One turn moves every row onto another: examples first, then more rows asked
budat: [  7 -12   7  -4 -15  20   9  -6 -13  23   4   1  -1  10   8 -14  -2   2
   2   7  17 -26   3  -6 -12   5]
Tofe: [  2   0  22 -18  -5  17   9  -8 -16   4 -15   5   9  12   5  -3  -7  -8
   3  -6  21 -12  15  14 -11 -13]
toko: [-20   0  10  -6  14 -16  10   5   8 -13 -15 -23   2   2  11   6 -10  -9
   0   0   4  19   2  13   5  13]
zelod: [ 11  -7  23 -13  -7  16   0 -10 -13   1 -15   3  11  -1   5  -2 -16 -15
  21 -10  21  -5  14   1 -18 -14]
banuv: [  1  -3  17 -15  -7  19  10 -13 -22  13  -8   4   6   6   4  -1   0 -10
   1  -3  25  -9  14   9 -12 -13]
Det: [  8  -9  17 -11  -9  19   1 -13 -19  10  -8   3   7  -3   4   0  -9 -18
  17  -9  25  -2  12  -4 -20 -15]
zanif: [  6  -5  -6  -9  10  18  15  -2 -20 -19  22   0   6  -7  -8   3 -12   0
  -1   8 -17  -4  -6 -15   6  -8]
sigo: [ 12 -16   4  -1 -17  21   4  -8 -11  21   5   1   0   1   7 -13  -6  -4
  14   4  18 -21   2 -15 -17   3]
pav: [ 16 -14  17  -6 -14  16   1   0  -1   4  -9   0   7   7  11 -17 -22  -1
  25   0   9 -26   7  -7 -17   2]
sidu: [-22  -4  -2   0  11 -10  10  -4  -2   4  -1 -23  -4  -7   7  10   3 -13
  -7   3  14  24  -3   3   1  14]
pizu: [ 11  -9  18  -9 -14  16   6   2  -2   4 -10   1   6  16  12 -18 -17   3
  13   3   8 -31   8   2 -11   4]
Rofos: [ -5   1  -1 -15  15  -4  -1   0  24   0  12 -10 -19 -15   8  14 -11  -5
  15   4  11 -26 -12  12  10  13]
tugof: [  8  -6  -6  -8   8  18  13  -3 -19 -21  20   1   6  -8  -7   4 -15  -1
   3   7 -18  -4  -6 -17   3  -8]
kez: [  7  -2  -2 -12  10  17  16   1 -16 -26  17   1   8  -2  -6   3 -16   3
  -1   8 -21  -9  -4 -10   7  -8]
dud: [  7  -3  26 -16  -6  16   4  -8 -13  -1 -18   3  12   8   7  -4 -15 -12
  13  -9  18 -10  17  10 -13 -14]
lelit: [ -5  -1  -4 -12  14  -2  -2  -2  22   4  15 -10 -20 -19   5  15 -11  -7
  18   4  13 -23 -13   6   7  13]
Tamal: [ -4   0  -1 -15  15  -5  -3   1  26  -1  10 -10 -18 -17   7  13 -14  -6
  18   4  10 -25 -12  10   9  13]
Pivir: [ -1   1  -8  13  21  -5   6   4   9  29   0  -3  17  -4 -10  15 -18  -2
  14   7   4  14   0 -14  14  -2]
foga: [-18  -9  -1   2  10 -12   4  -5   0   0  -1 -23  -2 -14   7  11  -4 -17
   5   0  13  29  -3  -6  -3  12]
Soko: [ -6   8  -3   8  23  -7  12   9   8  27  -3  -2  17   8 -10  12 -14   5
   1  10   2   7   2   1  21   0]
molom: [-14  -8   4   2  11 -14   1  -1   6  -8  -9 -24   1 -13   9   9 -13 -18
  13  -3  10  27  -3  -4  -4  12]
nusil: [ -5   4  -7  11  21  -5  10   4   5  32   2  -3  16   2 -10  14 -12   1
   4   8   5  13   0  -8  17   0]
Sizak: [-14  -5  10  -3  13 -17   3   4  10 -15 -15 -23   3  -6  11   7 -16 -13
  11  -3   4  23   0   5   0  11]
Vuva: [  2   0  -3  12  21  -8   3   8  12  21  -6  -3  21  -3 -10  13 -26  -2
  20   5   0  14   1 -12  14  -2]
gar: [  6  -8  12  -9 -14  18  11  -1  -9  13  -5   1   2  17   9 -16  -6   4
   2   6  12 -32   8   3  -8   5]
kubad: [ -6   1  -5 -15  15  -2   0  -1  23   3  14  -9 -20 -16   6  14  -9  -6
  14   6  13 -24 -13  10  10  14]
tuzo: [ -3   8   1   5  24  -9  10  10  13  19 -10  -3  20  10  -8  11 -22   5
   7   7  -2   6   4   2  21  -1]
buki: [-23   1   4  -6  13 -13  12   1   2  -3  -8 -22  -3   1   8   7   0  -8
 -10   2   9  19  -1  12   5  14]
lota: [  4  -7  14 -12  -8  20   6 -15 -22  15  -4   4   5  -1   3  -1  -1 -15
   7  -7  27  -4  11   0 -17 -13]
Kulap: [ 16 -17   9  -2 -16  18  -1  -5  -6  13  -1   1   4   0   9 -14 -16  -5
  25   0  14 -20   3 -17 -19   3]
ziza: [  0   4   1   8  23  -9   5  10  15  16 -10  -4  22   4  -9  11 -28   1
  17   5  -3   9   4  -4  17  -2]
foru: [ 10  -5  -3  -9   9  17  12   0 -16 -25  18   0   9  -9  -7   4 -19  -1
   7   6 -20  -5  -6 -16   3  -9]
fono: [ -4  -2  -4 -13  14  -3  -5  -1  25   2  14 -10 -18 -20   6  15 -13  -8
  20   4  12 -21 -13   5   7  13]
Vel: [  5  -3  -4 -11  10  18  17   0 -19 -21  20   1   7  -3  -6   3 -12   2
  -3   8 -19  -8  -5 -11   7  -7]
tipit: [  9  -3  -1 -11  11  16  13   2 -14 -26  15   0  10  -4  -6   3 -19   0
   4   6 -21  -7  -4 -12   6  -8]
penid: [ -3  -1  -3 -13  14  -4  -5   0  26   0  11 -10 -18 -19   7  14 -15  -7
  22   4  11 -23 -12   8   8  12]

zanif goes to Vel
lelit goes to kubad
tuzo goes to ziza
And these:
molom goes to foga
Det goes to lota
Kulap goes to sigo

